128 stands for zero in the data rows.
Each pair is two rows. How far apart are they, by a hidden measure? 0 means very close, and 30 very far. Two or three weighted sums of its numbers give each row a place; it is the straight-line distance between the places.
[152 129 104 139 136  61 147 146 149 143 142 144 146 148 147 108  79 141]
[142 104  66 133  91  76 147 135 138 112 120 105 148 148 146 130  92 122]: 5
[ 83 142 145  97 147 133 125 144 149 146 140 145 127 148 132 141 142 114]
[151 147  98 156 144 111 147 143 103 132 141 143 142 121 145 139  70 144]: 4
[122  73 143 108  84 138 149 145 109 147 140 113 147 145 129 123 142 125]
[114 114 112 123  95 141 137  81  98 103  99  65 119  94 132 112 126 113]: 5
[152  94 143 153 146 138 149 143 146 146 140 139 144 153 148  62 143 122]
[112 144 141 125 145  78 110 143 145 146  62 144 133 150 147 111 132  69]: 20
[110 133 146 123 121  87 136 143 117 145  85 103  70 131 142 125 133  71]
[132 106  94 142  69 112 103 143 147 147 139 139 101 148 113  67  79  88]: 26
[116 146 140 103 145 139 147 145 148 145 138 145 123 151  82 136 142 141]
[157 142 143 148 144 137  71 144  95 144 141 146  79 117 115 140 140 139]: 11
[137 145  91 145 146 109 146 146  85 137 139 144 145 108 146 139  70 141]
[119 123 119 102 112 139 138 100 126 135 140 135 116 114  78 140 139 136]: 10
[114 123  88 118 137 113 146 146  97 129 142 141 144  94 142 141  69 129]
[113 143  95 128 147 137 138 103  95 117 142 142 148  75 148 139 109 140]: 2
[117 148 140 114 149 135 137 145 142 143 140 141  87 149  78 139 141 143]
[151 110 134 154 145 136 104  94 148  92 143 144  86 122  84 142  67 138]: 15
[156  86 145 144  97 136 150 144 148 143 139 131 148 148 145  61 142 133]
[ 82 145 143 104 122 137 139 110  98 123 101  81 140 108 145 106 141 106]: 10
[155  71 115 156 146 137 149 103 147  79 141 142 149 122 149 137 137 142]
[154 145 112 153 143 138 148  98 146  76 141 140 144 125 144 137 142 142]: 2
[153 144 143 157 147 135 147 145 148  74 141 142 147 150 144 142 141 141]
[128 128 144 155 125 138  97 112 143 141 109 101 109  87 107 100 142  64]: 8
[105 145 148 101 144 135 147 146 144 142 138 143 118 150  79 140 144 135]
[128  86  99 148  67 115 110 145 144 146 140  94 106 147 118  78  83  93]: 14
[144 131 142 129 144 138  72 144 106 145 142 143  88 123 111 137 140 142]
[ 83 146 142 107 145 137 111 140 142 145 140 145 117 149 145 140 143 129]: 8
[132 141 146 128 144 138  74 145 110 146 142 144  88 133 116 139 143 139]
[ 91  71 145 109  97 137 138 120  88 126 112  96 144 119 144  91 145 109]: 10
[100 126 142  88 117 138 146 145  72 150  82  98 146 135 110 137 140 144]
[103 147 142 143 135 134 138 102 111 107  70  67 138  94 146  99 142 142]: 16
[151 145 142 158 147 139 150 144 145  77 141 145 147 151 147 137 141 139]
[105  75 145 113  87 138 146 144  95 144  64 124 146 112 146 111 141  81]: 24
[110 150 143  99 147 138 152 147 149 145 146 144 121 145  78 141 141 137]
[ 98  70 144 112  97 139 145 127  85 130 117 102 143 102 150  98 141 115]: 3
[154  73 124 124  87 138 149 106 116  87 138 142 145 123 147 108 140 144]
[122 144 125 132 146 134 149 109  68  90 140 144 147  97 147 138 117 142]: 10
[149 140 108 155 146 137 118 102 133  75 142 145 125 115 140 139 132 143]
[101 146 142 155 147 135 148  95 124  84  63  79 147  94 145 141 142 139]: 9
[103  91 141 123 101 137 149 120  85 105 140 123 148  74 146 122 142 124]
[126 147 142 129 143 136 120 145 147 145 138 145 127 147 104 126 141  65]: 18
[ 91 148  73 107 144 136 103 114 111 123 138 143 128  75 146 142 100 144]
[137  75 144 120  85 136 149 146 104 147 129 114 143  75 145 106 139 120]: 7
[153  79 130 156  72 136 152  96 146  87 139  94 147 112 149 139 139 120]
[125 145 145 140 146 138 149 143  73 142 141 140 150  94 147 142 140 142]: 28
[ 91 136 105 103 144 115 116 100 148  73 141 141 116 149 130 140  85 139]
[133 146 147 122 149 137 122 142 132 145 140 143  91 143  79 138 143 140]: 25
[108 118  88 117 132 115 147 145  92 125 142 143 147  93 148 140  71 121]
[150  90 145 159 105 137 147 140 148 145 141 127 146 146 144  65  72 138]: 13
[152 120 144 137 149 136  75 142  86 144 141 141  92 121 113 139 143 142]
[128 128 142 135 118  61 151 124 147 144  80  94 146 125 145 125 112 142]: 12
[ 84 111 142 159 108 141 148 111 114 148 127 123 147  80 147 139 140 143]
[137  69 145 117  81 133 148 143 126 147 124 108 146 151 147 116 145 132]: 4
[144 108 142 134 120 140  92 133 143 113 118 129  72 148  91 141 142 136]
[115 140  96 127 145 137  98 101 135 138 143 144 133  82 147 105 121  64]: 12
[154 144 142 157 146 138 136 133  71 142 142 143 147 107 147 139 142 142]
[ 82 145 143 139 144 140 144 104  99 129 141 144 143  81 144 142 139 142]: 15
[125 131 146 153 130 138  96 110 146 140 112 110 109  93 113  98 141  67]
[155 146 128 155  70 136 147  94 147  78 140 145 145 118 147 139 140 138]: 20
[154 143  98 156 144 115 150 143 144 109 142 143 148 147 147 138  70 142]
[157 145 143 103 144 140 149 144 145 145 143 144 116 146  78 138 140 141]: 8
[102 138  82 117 144 138 113  99 122 128 140 144 124  73 145 138 108 139]
[ 82 129 144  87 145 135 104 145 140 146 142 144  81 148  97 135 142 139]: 10
[146  87 140 141  76  61 145 142 127 143 112 100 146 148 143 129 144 107]
[112 143 144 126 146 137 140 110  97 131 140 143 146  76 148 140 142 143]: 15
[119  80 143 111  92 136  74 145  98 146 143 123  96 118 138 122 144 117]
[149  93  65 121  80  65 145 141 127 146 116  99 144 148 143 127 113 115]: 11
[155 146 140 153  71 132 150 146 149 147 140 146 147 149 145 137 141 142]
[154 148 143 154 143 135  72 143 150 145 144 145 148 146 145 141 140 142]: 5
[155 146 144 154 140 137 129 145  71 146 140 143 148 127 144 137 142 140]
[153 147  95 156 146 111 147 144 148 130 140 144 145 149 145 141  69 143]: 15
[103 145 138  88 145 137 134 145 148 118 141 147 149 151 102 136  71 144]
[140 132 142 118 140 139  71 145 121 142 138 143  96 149 114 140 139 143]: 20
[ 87 146 141  96 142 139  74 145 147 146 140 140 130 147 133 138 141 135]
[153 112  97 130 107 137 134 142 147 132 127 125 125 149  82  63 128 141]: 14
[ 90  74 141 102 126 137 142 114 102 125 107  88 146 114 146 108 141 102]
[142 147  91 139 144 108 128 145 149 131 141 138 107 147 104 139  70 142]: 2
[ 85 146 144 101 147 138 113 143 148 146 141 143 118 147 141 138 143 131]
[154 117 102 155 125 105 148 143 148 134 143 142 146 146 145  96  72 141]: 4
[108 146 145 115 147  70 104 142 144 145 138 142 132 146 147 111 127  66]
[154 145  98 157 144 114 146 146 146 119 140 143 148 147 146 140  68 143]: 9
[143 145 138 156 145 137 148  92 128  75 140 144 149 109 148 139 142 142]
[134 100 109 124  94 137 147  78 116 115 126 110  93  93  77 138 127 116]: 4
[104 144  83 123 145 137 150 119  89 107 139 142 147  77 145 138  99 142]
[153 150  65 156 146 135 149 146 147 122 142 144 145 149 145 142  90 141]: 7
[118  95 144 108 109 136  76 144 115 148 138 133 108 134 120 136 142 135]
[109 145 142 138 148 138 111 144 144 147 139 147 122 150 145 103 142  64]: 9
[122 120 115 105 106 137 132  95 120 129 139 130 111 109  80 139 134 131]
[125 112 109 104 100 134 126  88 118 124 133 121 106 102  77 139 132 127]: 1
[114 145  68 101 143 133 137 141 148 123 142 142 143 150 124 141  95 139]
[119  78 141 114  82 136 141 141 131 131  65 106 146 145 138 115 142 136]: 15
[131 146 144 112 145  73 145 142 103 147  71  88 147 130 132 139 125  68]
[140 139 142 126 127  62 146 135 146 143  93 103 145 133 147 132 112 143]: 18
[101  71 142 111  91 139 151 141  87 146 139 144 148 143 143 104 143  76]
[133  71 142 126  85 136 149 143 112 144 127 110 148 136 144 105 143 128]: 9
[117 136 143 140 116 137 146 110 132 129  69  83 145 109 144 115 142 143]
[ 82 127 143 105 125 140 104 113 119 131 139 137 107  96 146 137 140 135]: 13
[121 146 142 107 135  61 148 143  86 144 101 119 146 112 123 137 123 141]
[122 147 144 122 144 140 125 143 140 147 139 141  86 153  80 140 141 144]: 9
[107 146 144 127 126 136 137 100 112  89  65  80 145 104 145 108 144 140]
[144 104  92 126 109 136 149  68 140 145 138 137 142  94 134 141 124 144]: 12
[ 99 148 143  80 145 139 149 142 150 145 137 146 148 149 112 141 139 140]
[ 97  71 144  86 146 135 127 120 144 106 142 143 138 134 128 138 141 142]: 8
[129 114 142 135 107  95 118 130 146 147  63  81 148 150 146 129 141  88]
[156 145 105  81 143 138 147 111 147  78 139 143 148 140 145 139 139 140]: 21
[ 94  88 144  98  67 138 108 144 142 144 142  99  93 150 105 142 142 108]
[156 144 147 146 146 142  72 144  81 147 144 144  90 127 143 139 141 144]: 25
[ 98 140  94 105 145 107  92 142 123 144 140 143  98 139 115 136  70 135]
[ 82 142 142 154 106 139 150 107  85 124  88  73 143  98 143  97 142 129]: 7
[112  81 132 127  91 136 149 122  91  98 131 111 145  76 144 109 138 121]
[100 147  76 113 148 137 108  99 117 124 141 145 121  75 145 138 106 142]: 4
[133 146 142 154 142 134 145 144 147 144  64  88 146 126 148 137 142 141]
[136 146 145 125 145 138 117 146 139 146 139 139  91 146  77 140 143 141]: 9
[135 110 127 122 112 137 115 122 128  94  97 112 102 129  79 140 143 117]
[154  78 123 136  69 138 146 108 140  93 110  96 143 123 145 124 143 114]: 15
[143  72 143 120  85 136 147 146 125 147 126 108 146 149 147 117 144 133]
[154 148 143 156 142 138 147 143 148 143 138 144  74 147 150 140 142 140]: 11
[ 82 146 145  94 145 135 130 144 147 147 140 144 137 150 122 138 141 125]
[137 144 142 124 146 137 120 145 127 145 138 145  84 147  76 138 142 140]: 13
[139 143 143 156 146 134 139 139  78 145 143  68 147  96 145 142 144 144]
[111 144 146 108 143 137 132 112  67 124 139 134 133  93 146 140 141 141]: 4
[140  95 143 133 103 137  88 129 148 146  85  98  74 148  94 126 142 144]
[ 89 113  79  78 125 129 147 138  98 104 138 141 147  92 131 142  93 136]: 20
[155 102  88 130  96 139 128 143 148 125 117 112 117 149  78 135 117 140]
[ 78 146 145  98 142 134 117 147 147 144 140 145 128 148 143 141 141 128]: 4
[139 117 141 124 126 137  71 139 124 143 140 144  91 147 116 141 144 142]
[ 96 140 108 107 145 122 121 101 148  74 138 145 122 118 136 137  90 140]: 23
[155 146 141 156 143 137 150 142 147 147 143 142 149 149  75 139 144 141]
[151 109  91 130 116 138 149  67 135 146 142 141 146  98 138 139 125 144]: 12
[107 146 136  84 145 136 131 138 144 114 141 143 150 150 105 141 143 139]
[155 146 142 151 145 137 148 144 148 147 141 139 146 149 144 138 143  66]: 16
[112 137 147 101 146 137 125 144 148 145 141 141 109 149  74 139 140 143]
[135 137 143 145 123 137 105 116 122 126  95  85  83 124  77 112 143 146]: 5
[155  98 144 154 111 138 150 146 147 142 140 141 145 146 145  65 145 123]
[123  77 145 104  82 138 148  70 126 145 132 116 146 147 126 127 145 126]: 23
[ 94 145 145  80 144 134 125 114 140  99 142 145 141 127 146 135 143 137]
[100 145 129  83 143 134 132 127 147 109 140 141 143 143 113 140 141 143]: 4
[136 148 141 145 144 138  72 142  92 145 130 127  79 107  98 141 140 140]
[ 87 144 145  82 144 135 128 142 143 145 141 146 147 148 126 141 141 124]: 14
[109 145  89 120 145 134 144 118  91 111 141 143 149  74 145 140 105 142]
[ 82 146 143 109 145 139 113 145 148 145 140 144 142 146 146 140 141 129]: 3
[138 145  96 153 143 106 148 144  90 127 141 146 144 113 143 140  69 140]
[135  72 143 121  84 138 147 144 118 147 141 110 147 151 148 113 140 131]: 8
[154 143  69 157 136 119 146 102 147  88 140 144 146 122 147 139  91 140]
[156 146 143 156 145 135 148 145 149  74 139 145 147 148 147 139 143 144]: 6
[107 136  88 119 147 138 111  98 125 137 138 140 126  77 145 137 116  66]
[154 146 130 159 144 138 150  94 148  75 143 144 149 112 150 140 142 141]: 9
[152 146 140 134 145 137  72 148 100 146 140 144  86 120 110 138 144 145]
[112 145 142 105 144 137 145 147 145 142 139 144 110 149  79 140 143 141]: 7
[126 145 130 136 147 134 112 118  88  96 140 146  83 100  75 139 140 143]
[129  97  91 135 109 105  97 145 149 144 138 129  89 147 102  88  68  76]: 9
[153 145 145 154 146 135 149 144 145 145  64  79 144 145 148 141 142 141]
[139 147 132 154 145 135 148  94 122  72 143 143 148 111 143 140 142 143]: 25
[153 146 103 157 144 111 147 142 148 113 143 144 149 150 145 139  70 141]
[155 147 144 128 144 138 109 143 132 143 140 143  71 150  93 140 139 139]: 15
[114 147 113  83 146 140 136 113 145  88 140 143 149 142 105 138 141 141]
[105  71 143  98  84 139 127 129 119 115 143 111 148 142 124 112 141 136]: 4
[154 147 142 157 145 134 151 144 150 145 140 140  73 151 145 141 137 141]
[ 98 142 141 108 146  61 111 144 144 149 139 142 123 150 141 116 120  87]: 14
[116 126 102 132 143 139  90 108 139 143 143 142 117  88 146  98 126  66]
[155 145 145  85 145 136 150 146 145 144 144 143 148 151 146 139 142 140]: 5
[131 137 145 145 143 137 101 143 147 144 138 143 128 149 146 106 144  63]
[110 147 107  78 148 139 147 108 151  85 140 144 148 139 112 140 136 139]: 19
[107 145  67  92 148 139 132 145 147 134 143 143 140 149 117 137  98 142]
[ 92 145 131  83 147 141 148 103 147  86 138 145 149 113 140 139 144 141]: 12
[139  76 124 120  88 137 148 111 104  89 139 115 147  74 147 111 141 120]
[155 131  68 152 125 108 148 104 146  91 144 136 146 132 145 139  93 136]: 12
[104 131 145  82 112 137 147 144 147 145  75  94 148 132 107 143 142 142]
[156 146  77 157 144 130 147 110 137  91 137 144  82 123  76 140  93 144]: 8
[122 135 143 134  93 139 104  94 148 145  77  69 120 147  79 101 138  80]
[146 125 143 157 115 138 146 100 147 128  66  79 146 123 146 108 143 141]: 6
[115  91  72 127 101 130 149 142  98 106 140 126 144  74 149 126  90 120]
[146  91 145 144  86 136 150 113 121 147 108 102 147  77 145 124 142 129]: 7
[152 124 145 126 134 135  71 144  95 147 141 142  86 115 116 138 142 140]
[153 119  93 140 124  62 147  76 131 148 141 144 147  95 143 139 124 144]: 19
[141 138 142 135 146 137  72 142 102 143 141 144  86 124 114 138 141 140]
[154 137 113 130 146  61 148 149 143 146 139 144 149 151 146 115  88 141]: 10
[126 145 110 145 112 140 137 109 106 133  63  76 147  88 146 113 126 140]
[ 92 146 142  79 129 136 130 127 149 141 111 101 131 139 140 122 143 130]: 13
[152 146 144 154 145 136 136 142  70 145 137 142 146 108 145 141 139 138]
[146 147  94 141 146 106  73 143 146 131 139 141 112 147 109 138  75 139]: 15
[122 143 107 134 144 141 134 106 103 128  61  84 147  82 147 135 119 141]
[145 141 144 154 129 136 103 124 130 138 104  98  85 132  78 124 145 141]: 6
[121 118 121  84 101 136 141  91 101 106  93  72 125 100 131 113 130 118]
[116 145  99 133 146 136 145 106  94 119  64 140 146  80 146 142 117 139]: 26
[ 84 147 144  97 147 135 128 143 145 151 140 142 133 149 125 139 140 122]
[155 145 141 156 147 136 149 144 146 144 142 142 149 150 144  61 140 141]: 13
[156  71 143 114  85 138 145 144 110 142 141 140 145 148 147 115 137 138]
[153 146  91 154 144 114 147 143 145 117 140 145 147 150 147 140  69 139]: 4
[150 144 134  81 147 136 147  93 131  75 143 141 148 115 145 138 143 142]
[153 142 144 152 145 137 147 144 147 145 139 142  72 148 145 137 142 142]: 25
[152 134 143 144 136 135  73 132 128 144 120 110  83 142  80 133 140 140]
[119 147 146 114 115  76 127 143 109 146  73  93 147 136 133 127 126  66]: 6
[157  93  85 123  90 133 123 135 149 122 111 108 115 149  78 130 113 141]
[133 122 141 155 112 137 146 103 147 131  63  77 146 123 146 109 140 145]: 6
[ 85 144 142 107 146 137 113 145 145 147 142 141 118 145 147 141 144 124]
[156  90 143 142 100 138 146 144 148 144 145 123 145 149 146  63 142 124]: 11
[ 92 147 144 109 146  61 107 145 148 145 143 144 118 150 147 109 117  84]
[ 92 146 146 100 146 136  79 143 104  75 139 141  93 147 129 138 144 123]: 4
[137 136 142 150 145 136  98 143 149 146 138 143 131 148 122 109 141  66]
[154  99 145 157  68 135 146 145 148 145 141  94 146 151 145 139 142 103]: 16
[156 147 107 155 144 115 146 138 147 120 141 142 144 148 148 138  72 142]
[ 84 144 142 152 149 138 146 145 148 148 138 142 146 149 147 141 141 140]: 6
[154 143  66 158 147 137 149 142 145 131 137 146 148 148 145 139  97 140]
[ 83 146 145  98 146 135 110 143 146 148 142 144 130 149 144 140 143 139]: 9
[126 146 145 156 142 137 144 144  72 145 143 144 150  94 147 137 143 144]
[157 144 107 154 146 135 146 100 149  75 139 143 148 140 145 137 143 141]: 14
[155  81 107 137 112 137 137 146 148 139 134 128 129 149  86  63 132 142]
[154 147  95 156 147 108 149 146 121 143 137 145 147 137 148 140  65 143]: 15
[137  90  90 116  98 134 146  70 135 145 138 125 145  99 128 137 121 137]
[152 129 143 152 134 138  96 129 134 143 115 107  85 141  80 128 144 143]: 20
[151 148 145 155 146 139  72 145  75 144 139 147 146 133 147 137 142 142]
[138 147 143 142 144 137  78 135 100 144 140  70  81 111 118 138 143 139]: 14
[156 146 113 153 145 136 149 104 150  72 141 142 145 121 145 138 137 139]
[159 122 136 158 136 139 104  90 146  76 142 141 110 111 134 142 144 140]: 3
[155  71 143 155 143 137 152 146 148 143 141 144 146 148 144 141 141 141]
[157 146 128 132 146  64 146 145 148 147 139 142 146 149 147 132 104 144]: 11
[129 134 107 103 140  59 147  90 145 145 142 142 145 107 124 142 123 143]
[ 83  89 109 131  75 127 121 142 125 146 119 100 114 147 126  85  95 104]: 21
[157  97 143 157 144 135 149 143 145 146 141 141 146 150 145  62 141 128]
[159 149 122 140 148  64 146 142 142 146 142 144 148 149 147 127  99 142]: 20
[152 144 115 157 145 136 128 105 132  75 142 143 133 120 142 139 133 142]
[141 113 143 151 109 140 106 103 130 145  91  89 103  72  92 118 143  92]: 12
[142 118 134 134 126 136 110 126 134 106 107 117  73 136  82 140 143 126]
[134 125 144 156 112 136 144 100 148 133  65  80 148 128 146 109 145 141]: 7
[101 146 134  82 144 138 134 134 150 111 140 144 145 150 112 140 143 140]
[ 98  70 141 114 147 137 142 142 149 144 141 143 145 149 145 110 141  72]: 12
[153 129  67 153 117 104 147 115 148  95 142 132 149 138 146 135  93 138]
[153 146  98 154 147 114 145 145 148 123 139 143 147 148 146 139  68 141]: 10
[128 109 143 147 102 139 104 102 131 137  85  83  99  78  89 110 141  85]
[138  87 102 122  69 124 120 142 127 145 110  99 112 147 121  79  92  99]: 3
[139 136 146 122 146 135  75 145 111 147 141 141  89 150 117 140 140 139]
[152 148 126 157 143 135 147  97 148  75 142 145 146 149 143 138 142 141]: 16
[153  88 142 152  71 139 149 144 146 144 141  95 148 150 146 138 141 106]
[154 146 145 153 145 139 133 149  72 146 140 145 146 109 147 140 143 142]: 21
[155  90 143 149 101 137  85 144 148 147 135 128  77 149  97  73 141  66]
[102 119  90  91 125 104 105 144 134 146 141 143  99 147 115 140  70 135]: 14
[157 148  66 155 146 136 148 143 150 146 141 144 146 149 144 140 143 143]
[157  84 146 144  76 138 151 132 149 145 106  95 148  74 145 117 140 119]: 21
[155 145 146 158 145 137 145 146  71 146 142 143 146 149 145 141 143 141]
[103 113  92 115 127 112 147 142  87 124 137 146 145  88 149 139  68 123]: 23
[134 135 142 130 125  59 147 130 145 145  87  99 146 131 146 130 113 141]
[156 143 104 156 149 113 149 138 146 118 143 145 149 147 147 143  68 143]: 7
[101 150 144  97 145 134 129 113  74 141 131 120 131  88 144 141 140 134]
[138 122 142 123 133 137  71 144 114 145 140 145  87 150 113 141 141 142]: 8
[121 134 128 108 126 136 148 112 140 144 139 142 121 127  80 138 142 141]
[137 127 143 122 135 137  75 144 119 146 139 142  92 147 113 137 140 141]: 8
[125 142 142 133 105  86 113 137 149 144  63  86 144 148 144 119 141  81]
[101 145 122  85 146 138 139 124 146 102 139 142 138 138 115 142 144 139]: 18
[ 90 143 143  88 137 136 128 133  70 146 120 112 135 144 149 134 143 131]
[148 103 139 129 133 138  96 127 139 109 113 124  70 144  87 138 144 132]: 4
[153 119 139 159 135 140 100  89 147  72 139 144 106 111 129 138 141 143]
[145 128 146 129 139 135  74 144 126 147 141 143  88 150 120 142 140 144]: 17
[156 145  67 156 145 133 149 145 147 110 139 144 147 149 146 141  90 140]
[ 88 147 143  96 144 136  82 148 111 146 139 141  91 129 113 139  67 123]: 3
[131 146 144 125 146 137 109 144 142 144 139 143  84 146  78 140 142 141]
[152 124 136 154 134 134  89  86 148  76 139 142  96 111 120 137 141 143]: 17
[128 145 144 132 143 135 145 141  71 146 140 143 144  98 143 139 142 139]
[156 145 144 149 144 135  76 144  95 145 138 143  80 138 112 137 141 142]: 7
[125 144 144 106 139  61 145 144  92 142 108 126 144 120 127 142 123 139]
[144 145 130 155 146 135 147  94 124  75 139 142 146 106 146 136 143 139]: 17
[155 143 114 155 147 139 138 105  72  80 138 141 142 122 149 139 138 141]
[156 146 114 156 146 137 132 104 137  74 139 142 135 122 145 138 137 144]: 13
